In the data rows, 128 means zero.
Here are some rows, each followed by its group. Rows of different groups can look alike.
[102. 153. 112. 148. 176. 167. 106.  92.  86. 193. 107. 146. 145. 111.  94. 115. 102. 150. 121. 145. 121. 115. 117. 184. 184. 107. 102. 108. 114. 104. 110. 103.] 0
[105. 103. 149. 115. 105. 102. 116. 101. 105.  98. 164. 112.  90. 236. 108. 165. 114.  91. 169. 100. 115. 149. 141. 101. 103.  86. 111.  97. 122. 103. 117. 109.] 0
[222. 176. 112.  97. 108. 104. 149. 160. 213. 120. 108. 146.  90.  99. 224. 109. 226. 181. 113. 153. 113. 119. 153. 106. 111. 221. 110. 228. 121. 186. 153. 112.] 1
[212. 145. 102. 100. 110. 105. 226. 191. 225. 105. 106. 133. 102. 124. 214. 118. 211. 155. 106. 146. 129. 114. 137.  95.  95. 212. 109. 222. 122. 202. 139. 108.] 2
[ 90. 185. 107. 136. 130. 159.  99.  98.  93. 204. 111. 214. 186.  99. 103. 126. 112. 184. 115. 186. 103. 107. 114. 201. 254.  96. 115.  98. 102. 108. 119. 108.] 3
[ 97. 114. 109. 194. 180. 133.  94. 106. 103. 105. 210. 111. 107. 114. 109. 113.  99. 104. 187.  98. 122. 115. 112. 104. 102.  94. 129.  99. 127. 108. 128. 123.] 1
[111. 100.  63. 158. 154. 126. 104.  94. 104. 101. 226. 120. 104. 117. 111. 105. 102.  95. 218.  99. 119. 110. 128. 110.  99.  99. 126. 104. 129.  99. 106. 121.] 1
[102. 177. 139. 152. 133. 216. 112. 130. 107. 229. 131. 160. 178. 106. 110. 144. 129. 168. 112. 155. 117. 133. 128. 229. 197. 103. 132. 113. 105. 104. 124. 146.] 2
[185.  99. 112.  95. 107. 100. 169. 194. 182. 100. 101. 112. 108.  95. 180. 111. 157. 112. 114. 122. 135. 108. 120.  92.  97. 186. 102. 181. 168. 223. 148. 114.] 2
[216. 190.  97.  97. 116.  86. 216. 160. 206. 121. 108. 161. 110. 121. 232.  95. 223. 185. 102. 166. 112. 120. 141. 121. 104. 216. 113. 218. 102. 170. 143. 105.] 1
[ 99. 107. 135. 145. 157. 186. 103.  95. 107. 125. 116. 108. 117. 119. 101. 106.  87.  97. 105.  93. 138. 116. 114. 119. 116.  89. 236.  95. 157. 108. 111. 230.] 4
[124. 110. 122.  95. 103. 149. 138. 139. 125. 157. 105. 116. 138. 109. 112. 120. 128. 121. 110. 121. 112. 116. 137. 155. 113. 133. 125. 131. 121. 131. 143. 143.] 0
[105. 101.  93. 211. 183. 131.  97. 103.  86. 108. 193.  95. 128. 104. 104. 112.  88.  98. 156.  97. 121. 110. 121.  94.  94. 101. 155. 100. 118. 108. 110. 145.] 2
[158. 233.  92.  94. 102. 104. 180. 143. 154. 175. 109. 218. 101. 113. 173. 119. 179. 229. 110. 206. 120. 100. 164. 177. 193. 164. 112. 163. 123. 102. 124. 109.] 3
[173. 120. 119. 108.  99.  97. 170. 167. 184. 101. 111.  95. 101. 102. 174. 112. 179.  87. 108. 106. 114. 106. 111. 101. 115. 178. 120. 194. 128. 181. 105. 104.] 4
[159. 230. 118. 104.  94.  98. 168. 137. 170. 173. 107. 234.  98. 109. 161. 109. 255. 238. 118. 212. 114. 106. 156. 152. 191. 164. 111. 169. 128. 130. 146.  96.] 1
[ 97. 108. 118. 190. 182. 141. 103. 106. 103.  89. 188. 114. 128. 102. 112. 119.  94.  83. 179.  99. 123.  94. 117. 100. 115.  95. 144.  98. 126. 114. 122. 152.] 2
[115. 104. 139. 173. 182. 197.  96. 108. 117. 156. 122.  99. 217. 101. 118. 142. 109. 103. 106.  99. 100. 152. 110. 163. 134. 101. 147.  91. 101. 107. 104. 161.] 5
[102. 119. 123. 192. 174. 186. 112. 105. 107. 179.  99. 111. 237. 112. 104. 153. 103.  97. 123. 102. 125. 148. 116. 179. 170. 110. 134.  90. 115.  98. 123. 140.] 5
[120. 108. 132. 160. 158. 186. 100.  81. 107. 127. 109. 109. 131. 107.  94. 120. 118. 107. 102. 111. 132. 121. 106. 123. 103. 113. 235.  99. 152. 105. 117. 248.] 4
[101. 106. 159. 109.  98.  89. 104.  97. 126. 105. 147. 104. 100. 254.  95. 186.  99. 107. 150. 107. 111. 155. 130.  92. 109.  88. 115.  97. 117.  89. 123. 101.] 0
[ 96. 107. 112. 191. 185. 131.  89. 115. 112. 103. 194.  92. 136. 118. 102. 111. 102.  96. 185. 102. 117. 116. 105. 108. 114. 108. 140. 113. 123.  99. 119. 128.] 2
[101. 114. 135.  88. 105. 146. 117. 115.  97. 152.  97. 120. 117. 102. 101. 136. 119. 151. 113. 132. 121. 140. 100. 149. 136.  99. 149. 115. 125. 111. 114. 160.] 0
[235. 157. 115.  96. 107.  87. 218. 186. 216. 100. 113. 131. 102. 110. 221. 105. 213. 148. 120. 157. 109. 111. 141. 103. 126. 215.  97. 215. 120. 192. 132. 101.] 2
[ 97. 111. 110. 108. 110.  93. 110. 159.  98.  82. 117. 108. 100. 121. 105. 130.  92.  94. 144. 113. 254.  93. 112. 104. 114.  99. 114. 107. 227. 120. 118. 125.] 5
[115. 111. 127. 128. 106. 129. 105. 100. 106.  95. 145. 112. 113. 163. 112. 133.  99.  81. 131. 108. 121. 155. 100.  85. 100. 112. 191. 105. 121. 105. 117. 181.] 4
[100. 111. 100. 101.  87.  91. 113. 163. 110. 100. 108. 101. 105. 107.  99. 119.  97. 100. 116.  87. 255. 116. 113. 115. 115. 110. 109. 100. 248. 141. 107. 137.] 5
[105. 167. 140. 143. 132. 205. 101. 124.  96. 241. 111. 158. 182. 115.  98. 151. 136. 167. 121. 174. 115. 146. 112. 242. 200. 105. 128. 101. 113. 105. 119. 148.] 2
[112. 120. 106. 243. 226. 165. 109.  92. 110. 126. 118. 113. 168. 104. 112. 121. 171. 102. 110.  91. 111. 105. 109. 141. 127.  98. 148. 105. 111. 118. 118. 149.] 2
[104.  91. 123.  99. 104. 135. 106.  92.  88. 105. 129. 118.  97. 169. 106. 148. 114. 107. 130. 105. 116. 154. 114.  86. 112.  98. 154. 104. 111. 102. 117. 190.] 6
[155. 107. 116. 116. 103.  99. 160. 191. 154. 100. 107. 100.  89. 107. 156. 116. 134. 108. 122.  97. 138. 120. 119. 112. 104. 151.  87. 164. 115. 190. 114.  96.] 4
[109. 102. 111. 212. 203. 146. 100. 110. 113. 102. 189.  99. 126. 117. 102. 112.  94.  99. 184. 103. 100. 121. 117.  98. 107.  95. 136.  97. 124. 110. 122. 143.] 2
[153. 218. 109. 101.  97. 110. 159. 126. 154. 176. 116. 249. 120. 111. 147. 116. 173. 222. 106. 213. 105. 102. 144. 176. 185. 165. 105. 173. 117. 111. 129. 112.] 3
[206. 134. 110.  90. 109.  91. 220. 158. 239. 107. 102. 117. 108. 104. 217.  95. 218. 151.  86. 136. 109. 102. 119.  99. 109. 223.  93. 226. 138. 212. 134.  86.] 2
[ 99. 106. 122. 188. 193. 142.  91.  95.  10. 108. 200. 109. 126. 110.  95. 116.  87.  98. 187. 107. 103. 115. 108.  96.  96. 100. 169. 112. 118.  89. 125. 125.] 1
[118. 135. 104.  97. 103.  97. 137. 148. 117. 110. 117. 142.  94. 108. 125. 112. 141. 137. 114. 155. 111. 112. 253. 108. 136. 137. 112. 138. 114. 132. 241. 109.] 4
[119. 164. 110. 140. 134. 154. 103. 122.  93. 183.  94. 188. 196.  96. 101. 132. 101. 170. 112. 176. 106. 122. 114. 207. 217.  96. 109. 100. 110. 101. 123.  96.] 3
[105. 120. 170.  95.  94.  98. 102.  89. 104.  95. 144. 109. 111. 233.  96. 158.  97. 101. 175. 109. 114. 149. 139.  94. 102. 113. 107.  96. 124. 100. 107. 103.] 6
[106. 114. 114. 101. 113.  84. 111. 142. 107. 117. 196. 112. 104. 147. 104. 127. 112.  89. 207. 106. 220. 121. 125. 108.  98. 106. 114. 103. 171. 103. 119. 107.] 3
[102. 108. 112. 108. 105.  89.  98. 108.  96.  97. 237. 105. 106. 157. 107. 113.  87. 103. 219. 109. 171. 110. 157.  94. 101. 119. 106. 100. 126.  93. 116. 100.] 3
[107.  94. 101. 183. 187. 129.  96. 103.  86. 121. 193.  90. 129. 107.  92. 106.  93. 100. 191. 103. 110. 113. 116.  87. 101.  94. 121.  99. 114. 108. 113. 135.] 1
[ 96.  88. 124. 124. 105.  95.  85. 142. 112. 100. 166. 103. 105. 142. 116. 119.  94. 109. 188. 100. 233. 108. 110.  98. 113. 106. 103. 105. 195.  85. 107. 107.] 5
[106.  98. 106.  98. 112.  96. 110. 145. 106. 101. 112. 113.  99. 108. 105. 117.  96. 104. 131.  94. 251. 116. 107. 103. 104.  94. 106. 106. 239. 132. 102. 131.] 5
[102. 104. 115. 229. 231. 193. 100.  96. 106. 128. 109. 117. 172. 126.  95. 110. 108. 114. 116.  97. 126. 108. 116. 124. 117. 106. 159.  92. 126. 106. 118. 161.] 2
[105. 104. 152. 190. 185. 224.  88. 104.  96. 201.  99.  98. 185. 107. 106. 167.  96. 114. 114. 112. 104. 173. 113. 207. 128. 101. 193. 105. 108.  89. 108. 196.] 1
[224. 177. 105.  99. 103.  92. 224. 146. 222. 104. 112. 155. 105. 106. 226.  99. 217. 181. 109. 161. 107. 113. 131. 121. 105. 215. 114. 211. 119. 182. 140. 119.] 1
[114. 102. 125. 104. 110. 132. 140. 133. 129. 146. 110. 119. 127. 117.   0. 116. 148. 145.  92. 130. 115. 108. 148. 145. 124. 128. 137. 136. 118. 129. 151. 151.] 0
[111. 142. 110. 107. 116. 112. 132. 154. 117. 114. 126. 122. 100. 114. 136. 120. 135. 136.  93. 131. 107. 105. 245. 103. 135. 140. 107. 132. 130. 139. 255. 117.] 4
[140. 221. 114.  93.  99. 110. 179. 138. 141. 160. 114. 217. 106. 106. 153. 121. 161. 232. 127. 213. 129. 113. 152. 172. 193. 156. 108. 148. 117. 107. 127. 115.] 3
[103. 107. 147. 105.  96.  90. 108. 142. 110. 109. 126. 115.  93. 215. 115. 157.  93. 112. 124. 108. 152. 143. 148. 100. 111.  90. 113. 101. 126.   0. 142.  92.] 0
[104.  95. 111. 114.  99.  86. 123. 165. 117.  96. 101. 113.  91. 119. 125. 113.  96. 105. 112. 102. 247. 116. 113.  99. 108. 129. 138.  97. 251. 143. 122. 130.] 5
[229. 168. 107.  96. 115.  90. 228. 161. 212. 119. 106. 146. 123. 111. 220. 111. 199. 175. 103. 159. 123. 107. 143. 109.  94. 234. 105. 217. 123. 184. 134. 116.] 1
[167.  95. 100. 107.  92.  94. 174. 187. 166. 102. 111. 114. 102. 106. 161. 109. 145. 103. 129.  92. 146. 102. 124. 105. 101. 179.  98. 169. 155. 231. 140.  98.] 2
[100. 102. 113. 103. 107.  87.  88. 100.  98.  99. 229. 108.  77. 153. 112. 108.  94. 107. 225. 100. 161. 114. 139.  97. 117.  96. 111. 104. 108.  97. 107. 122.] 3
[178.  99. 115. 124. 101.  92. 172. 174. 165.  90. 111. 120.  89. 110. 157. 104. 158. 111. 113.  92. 129.  88. 112. 112. 103. 158. 108. 155. 122. 186. 103. 104.] 4
[106.  99. 117. 110. 105.  85. 133. 168. 118.  93. 108.  99.  96. 102. 104. 107.  99.  93. 111. 107. 244. 109. 108.  95. 111. 109. 129. 117. 231. 155. 126. 126.] 5
[102. 118.  69. 175. 196. 230.  98. 105.  96. 212. 102. 105. 193.  99.  99. 165. 106. 127. 104. 118. 129. 166. 106. 208. 150.  89. 161. 107. 118.  95. 128. 191.] 1
[108.  97. 120. 180. 164. 119.  96. 108.  94. 105. 214. 105. 114. 115.  96. 107. 104. 108. 189. 102. 111. 105. 111.  95. 120.  98. 129.  96. 132. 105. 104. 109.] 1
[110. 129. 102. 102. 113. 112. 119. 168. 112. 126. 104. 120. 133. 126. 128. 106. 135. 110. 113. 126. 117. 115. 206. 122. 127. 125. 101. 117. 108. 143. 212. 118.] 6
[102.  87.  97. 115. 101.  92.  97. 153. 112. 102. 164. 112.  88. 158. 101. 102. 100.  93. 198. 101. 240. 101. 118.  92. 102.  96. 103.  98. 188.  92. 118. 101.] 3
[109.  97. 132. 191. 192. 201. 100.  88. 121. 175. 108. 108. 236. 103. 110. 146.  96. 103. 115. 101. 115. 143. 104. 188. 150.  99. 133. 101. 120. 105.  99. 147.] 5
[ 90.  93. 144. 189. 176. 184. 102.  99.  95. 169. 113. 120. 239. 118. 102. 141. 107. 105. 116. 101. 106. 141. 114. 183. 156.  99. 146. 102. 125. 105. 120. 128.] 5
[105. 107. 122. 152. 159. 170. 110. 100. 106. 121. 120. 105. 141. 104. 101. 111. 100.  95. 121.  98. 124. 129. 115. 116. 107. 106. 238. 103. 159. 101. 128. 242.] 4
[ 98. 100. 112. 225. 220. 177.  98.  96. 105. 132. 110.  97. 176. 110. 106. 115.  93.  85. 113. 113. 118. 111. 114. 128. 119.  92. 161.  87. 113. 104. 110. 150.] 2
[115. 101. 140. 106.  94. 132.  97. 100.  98.  94. 137. 103. 107. 191. 104. 146.  97. 105. 143. 104. 134. 156. 120. 102.  94.  99. 170. 100. 107. 107. 118. 147.] 6
[177. 108.  99. 102. 103.  94. 178. 186. 173.  94. 102. 106. 101. 113. 162. 112. 143. 112. 110. 100. 137. 105. 115.  99. 107. 169. 117. 149. 123. 191. 116. 104.] 4
[172. 127. 114. 100. 101.  96. 183. 232. 183. 111. 119. 100. 110.  99. 197. 118. 169. 132. 114. 125. 172. 109. 168. 110. 124. 190.  97. 189. 173. 204. 156. 109.] 6
[ 97. 113. 123. 147. 132. 182.  90. 101. 107. 119. 108. 109. 133. 113. 103. 126. 108. 111. 110. 106. 121. 132.  99. 137. 101.  94. 241.  93. 146. 109. 112. 244.] 4
[130. 190. 113. 110.  99. 149. 125. 100. 138. 179. 109. 255. 102. 108. 125. 108. 142. 197.  97. 171. 114. 114. 108. 173. 174. 127. 127. 135.  91. 113. 125. 113.] 0
[214. 160. 105.  92. 105.  95. 228. 163. 226. 117. 110. 138. 109. 104. 229. 114. 227. 154. 113. 159. 111. 117. 137. 116. 111. 224. 109. 216. 121. 182. 123.  96.] 1
[170. 152. 119. 104.  93. 111. 186. 123. 179. 128. 103. 140.  95. 106. 174. 108. 189. 148. 109. 146. 105. 103. 108. 122. 113. 185. 112. 194. 119. 135. 130. 112.] 6
[225. 190. 112.  88. 112.  97. 217. 162. 228. 110. 102. 155.  93. 125. 230. 106. 221. 171. 107. 172. 111. 116. 153. 128. 123. 209. 101. 221. 112. 157. 145. 100.] 1
[ 91. 102. 205. 108. 106. 153. 111.  89. 100. 142. 117. 109. 154. 146. 125. 205. 100. 124. 106. 123. 118. 235. 109. 150. 139.  90. 134. 116. 111. 107. 119. 158.] 2
[143.  98. 152. 102. 107. 105. 139.  92. 144.  85. 120.  90.  92. 128. 124. 135. 133. 107. 103.  96. 107. 109. 119.  96. 105. 141. 119. 149. 111. 154. 108. 109.] 5
[ 93. 103. 146. 111. 108. 119. 107. 102. 111.  86. 125. 113. 110. 164.  98. 156.  86. 118. 163.  91. 121. 144. 117.  91. 107. 103. 171. 107. 108.  89. 113. 172.] 6
[ 95.  98. 126. 183. 188. 182. 112.  96. 102. 177. 105. 114. 231. 112. 101. 129.  95. 104. 108. 112. 107. 147. 105. 179. 159. 107. 132.  99. 108. 110. 110. 146.] 5
[111.  91. 106.  97. 115. 107. 121.  93. 100. 102. 255. 112.  98. 157. 114. 106. 114.  98. 245.  91. 148. 116. 131. 107. 112. 101. 102. 104. 119. 101. 118. 117.] 3
[109. 101. 133. 133. 105. 135.  78. 113.  87. 110. 130. 109. 100. 159. 102. 135. 110.  99. 135. 105. 106. 152. 126. 106. 111. 101. 202.  90. 114. 102. 103. 174.] 6
[ 98. 160. 121. 147. 141. 172.  95. 118. 102. 199. 107. 166. 202. 110.  95. 132.  91. 158. 116. 166. 118. 124. 109. 202. 228. 122. 119. 102. 115. 100. 125. 105.] 5
[123. 184. 117. 109. 106. 135. 132. 104. 132. 186. 103. 189. 106. 110. 127. 101. 158. 196. 109. 178. 115. 108. 114. 174. 163. 126. 119. 133. 116.  99. 108. 104.] 0
[106. 233. 102. 144. 137. 142.  99. 110. 105. 194. 107. 200. 182. 106.  87. 129. 111. 183. 114. 186. 125. 107. 132. 198. 242.  92. 105. 115. 117. 105. 109. 118.] 3
[103.  98. 149.  97. 106.  98.  90. 155. 100. 103. 109. 106. 100. 209. 103. 157. 103. 107. 124.  93. 147. 127. 154.  96. 106.  82. 126. 114. 129. 150. 140. 105.] 0
[ 95. 104. 244. 104. 103. 136. 110.  94.  97. 120. 112. 119. 138. 154. 107. 244.  95.  91. 109. 112. 114. 231. 108. 126. 102. 105. 131.  91. 109.  97. 120. 134.] 1
[109. 111. 131. 158. 161. 178.  99. 105.  99. 147. 117. 103. 143. 117. 107. 115.  84. 106. 122.  98. 118. 128. 105. 142. 107.  93. 232. 106. 157. 102. 121. 228.] 4
[103. 193. 112. 109. 110. 148. 107. 109. 102. 191. 121. 193. 158. 121.  91. 117. 114. 190. 106. 198. 110.  94. 124. 188. 252. 101. 102.  98. 116. 100. 133. 102.] 3
[183. 140. 110.  98. 103.  90. 182. 142. 202. 110. 117. 137.  92. 111. 169. 117. 188. 145.  94. 139. 116.  98. 111. 116. 105. 199. 120. 186. 129. 155. 117.  95.] 4
[102.  90. 114. 103.  96.  67.  97. 144.  97.  96. 208. 114. 111. 162.  96. 113.  98. 114. 206. 109. 218. 121. 115.  86. 103.  93.  97.  97. 173. 109. 132. 109.] 3
[152.  95. 140. 106.  93. 101. 163. 193. 150.  95. 100. 106. 102. 102. 147. 114. 147. 106. 108.  95. 130. 107. 106. 116. 104. 148. 111. 145. 132. 192. 133. 104.] 4
[144. 226. 103. 123. 100. 107. 157. 128. 171. 169. 118. 230. 112. 114. 160. 124. 182. 237. 110. 222. 122. 101. 162. 161. 199. 154. 129. 163. 120.  93. 144. 109.] 3
[ 99. 100. 126. 120. 117. 137. 116.  85. 108. 105. 122. 109. 108. 141. 111. 121.  98. 105. 132. 106. 111. 145. 125.  98. 108. 103. 192. 109. 109. 115. 105. 188.] 4
Which 5 groups are nearest to each row below, nearest first, going by the average distance to the group's rows?
[ 95. 112. 160. 182. 183. 236.  96.  97. 107. 208. 122. 107. 183.  98. 103. 169. 110. 133. 113. 131. 133. 159. 109. 212. 151. 101. 182. 105. 138. 108. 127. 179.] -> 5 0 2 4 6
[157. 239. 117.  93.  98.  97. 178. 114. 161. 177. 103. 231. 100. 108. 166. 107. 184. 234. 105. 217. 122.  88. 149. 160. 195. 156. 127. 169. 109. 107. 148. 108.] -> 3 0 1 6 4
[109. 109. 166. 102.  96.  96.  97. 109.  83.  98. 145.  93. 107. 234.  83. 151.  89. 118. 176. 105. 161. 153. 126. 107. 105.  98. 116.  97. 129.  95. 117. 123.] -> 6 0 5 4 3
Which 4 groups are nearest to each row below, nearest first, going by the distance to the group's nearest row?
[106. 118. 151. 191. 185. 189. 104.  97. 105. 166. 107. 110. 231. 116. 106.   0. 111. 106. 113. 115. 117. 129. 106. 183. 172. 104. 128.  95. 119. 111. 109. 138.] -> 5 2 0 1
[106. 117. 217. 110. 117. 123. 102. 111.  99. 146. 116. 103. 132. 121.  92. 222.  93. 111. 103. 112. 120. 216. 121. 148. 127. 110. 140. 105. 130. 102. 111. 137.] -> 2 1 0 6
[106.  94. 125. 157. 153. 183. 103.  93. 103. 126. 103. 109. 139. 105. 122. 119.  90. 115. 113. 103. 135. 136. 114. 126. 106.  98. 229. 111. 152.  92. 110. 255.] -> 4 6 2 1
Which 5 groups are nearest to each row below, nearest first, going by the distance to the centre of the group?
[107. 109. 126. 224. 220. 177. 101.  98. 100. 119. 122.  99. 183. 114. 100. 111.  83. 104. 104.  97. 114. 104. 116. 121. 116.  83. 152.  91. 119. 119. 103. 148.] -> 5 2 4 0 6
[216. 167.  99. 101. 105. 107. 194. 161. 215. 111. 102. 148. 110. 101. 255.  98. 215. 173. 113. 159. 129. 112. 146. 123. 115. 211. 116. 215. 130. 179. 124.  97.] -> 1 2 4 6 3
[146. 107. 121. 120. 110.  96. 160. 180. 143. 102. 112. 107. 101.  94. 145. 121. 134. 102. 112. 101. 140. 116. 124. 101. 108. 161. 119. 156. 129. 192. 111. 100.] -> 4 2 1 6 5
[240. 150.  98. 101. 112. 104. 229. 167. 228.  95. 108. 141. 102. 103. 212. 122. 206. 167.  94. 150. 103. 121. 137.  92. 113. 211. 109. 224. 126. 188. 142. 105.] -> 1 2 4 6 3
[105. 105.  98. 117. 107. 103. 107. 144. 104.  90. 200. 102. 102. 153. 112. 104.  92.  98. 215. 107. 232. 101. 133. 104. 103.  99. 102.  94. 176. 109. 100. 111.] -> 5 6 3 0 4
[110. 189. 105. 132. 135. 154.  98. 111.  95.   0.  99. 185. 185. 104. 102. 112. 102. 198. 114. 190. 107. 111. 133. 194. 239.  98. 122.  97. 127. 102. 117. 109.] -> 3 0 5 2 1
[137. 101. 106. 101. 112.  87. 138. 227. 125.  92. 149.  95. 111. 178. 145.  98. 117.  91. 137. 115. 182. 114. 169. 108. 102. 141. 109. 137. 164. 180. 154. 107.] -> 6 4 2 1 5
[109. 171. 116. 141. 142. 200. 108. 108. 100. 236. 106. 164. 172. 129. 101. 149. 121. 168. 113. 163. 110. 120. 109. 243. 178.  98. 120. 109. 117.  93. 109. 149.] -> 3 0 5 2 1
[ 97. 108. 121. 130. 107.  92. 105.  99. 100. 102. 255. 117. 118. 150. 105. 117.  90.  95. 231. 117. 126. 114. 131. 109. 107.  98.  96. 106. 139. 106. 116. 129.] -> 6 3 0 5 2
[102. 206. 118. 133. 118. 151.  97. 104. 107. 208. 102. 198. 156. 116. 126. 113. 106. 191.  98. 203. 118.  98. 126. 202. 146.  95. 103.  94. 105.  92. 132. 105.] -> 3 0 1 2 5
[110. 157. 119. 147. 142. 168.  96. 102.  97. 201. 118. 187. 194. 113. 107. 130. 111. 182. 101. 175. 110. 115. 125. 191. 224.  94. 108. 106. 117.  99. 109. 123.] -> 3 0 5 2 1
Which 4 groups are nearest to each row below, nearest first, going by the distance to the centre of the group?
[179. 174. 126. 102.  98. 104. 171. 123. 170. 142. 107. 150.  93. 105. 170. 111. 182. 161. 108. 157. 113. 104. 111. 131. 108. 177. 120. 179. 113. 120. 114.  98.] -> 1 2 4 3
[100. 105. 119. 176. 155. 126. 111.  94. 101. 116. 215. 112. 103. 128. 112. 103. 107.  99. 186. 102. 102. 119. 119.  98. 108.  99. 113.  99. 133. 105. 106. 129.] -> 2 6 5 0
[130. 117. 115. 126. 110. 104. 125. 137. 121. 103. 105. 131. 111. 118. 126.  95. 138. 145.  97. 148. 120. 115. 238. 113. 114. 122.  98. 149. 128. 148. 243. 110.] -> 6 4 1 0
[106.  96. 219.  99. 101. 142. 103. 102. 104.  97. 109. 104. 109. 158. 105. 200. 103. 101. 110. 105. 109. 220. 111.  95. 108. 108. 121. 102. 117. 116. 118. 145.] -> 6 0 4 5
[104. 160. 115. 139. 153. 168. 104.  96. 114. 176. 102. 166. 198. 104. 105. 132. 103. 163. 109. 172. 114. 133. 109. 200. 229.  98. 110.  98. 126. 125. 116. 117.] -> 3 0 5 2
[103. 100. 255. 201. 203. 205. 101. 104.  93. 168.  99. 108. 233. 129. 106. 143. 102. 100. 111.  92. 110. 152. 113. 169. 147.  90. 135.  98. 117. 105. 116. 157.] -> 5 2 0 4
Group 5 spreads out most along one direction. Which 3 other groups' directions of most spread are closest to that one, closest first?
3 2 0
Which 5 groups are nearest to each row below, nearest first, going by the distance to the group's nearest row?
[104. 108. 224.  91. 100. 136. 106. 104.  99.  91. 102.  98. 101. 161. 102. 221.  96.  94. 100. 108. 117. 219. 117. 107. 108. 107. 137. 102.  97. 126. 128. 136.] -> 1 2 6 0 4
[179. 144. 120. 114.  93.  95. 189. 144. 185. 124. 119. 115. 107. 101. 189. 106. 185. 144.  98. 128. 100. 111.   0. 126.  87. 180. 119. 182. 118. 157. 129. 111.] -> 6 4 2 1 5
[224. 160. 116.  98.  96. 104. 226. 184. 230. 100. 115. 148. 101. 117. 229. 124. 217. 153. 106. 151. 123.  98. 141.  97. 102. 209. 112. 226. 143. 198. 131.  98.] -> 2 1 4 6 3
[ 99. 135. 116. 106. 101. 140. 126. 105. 101. 158.  99. 118. 134. 104.  95. 149. 118. 155. 118. 138. 115. 149. 113. 155. 137. 124. 154. 119. 124. 104. 133. 164.] -> 0 4 6 2 5
[104. 102. 141. 113. 109. 203. 108. 102. 102.  99. 139.  90. 105. 157.  98. 139.  96. 107. 127. 104. 111. 147.  95.  89. 110. 106. 167.  94. 116. 105. 114. 164.] -> 6 4 0 2 5
Which 4 groups are nearest to each row below, nearest first, going by the average distance to the group's rows?
[155. 105. 121. 115. 113.  89. 154. 185. 172.  93. 117. 106. 105.  98. 159. 112. 164. 102. 111.  95. 135. 100. 113. 116. 107. 169. 108. 154. 124. 204. 117. 103.] -> 4 6 2 0
[173. 133. 109. 106. 105.  97. 175. 237. 168. 111. 102. 115. 107. 108. 160. 109. 161. 136. 118. 131. 182. 119. 163. 127. 113. 183. 103. 195. 172. 217. 169. 105.] -> 4 6 2 1
[126. 121. 196.  95. 113. 107. 134.  92. 125. 104. 116.  99.  94. 145. 130. 141. 138.  96. 114. 255. 124. 126. 110. 101. 100. 132. 117. 130. 122. 147. 118. 100.] -> 6 0 4 5
Which 3 other groups have their centres nearest to the centre of group 2, nearest first?
1 4 6
Group 0 spreads out most along one direction. Which 3 other groups' directions of most spread are closest to that one, closest first?
3 6 5
Group 2 spreads out most along one direction. Which 3 other groups' directions of most spread are closest to that one, closest first?
1 4 6
Which 3 other groups have their centres nearest to the centre of group 6, nearest first?
4 0 2
Group 1 spreads out most along one direction. Which 3 other groups' directions of most spread are closest to that one, closest first?
2 6 4
Which 3 other groups have their centres nearest to the centre of group 5, nearest first?
2 0 4
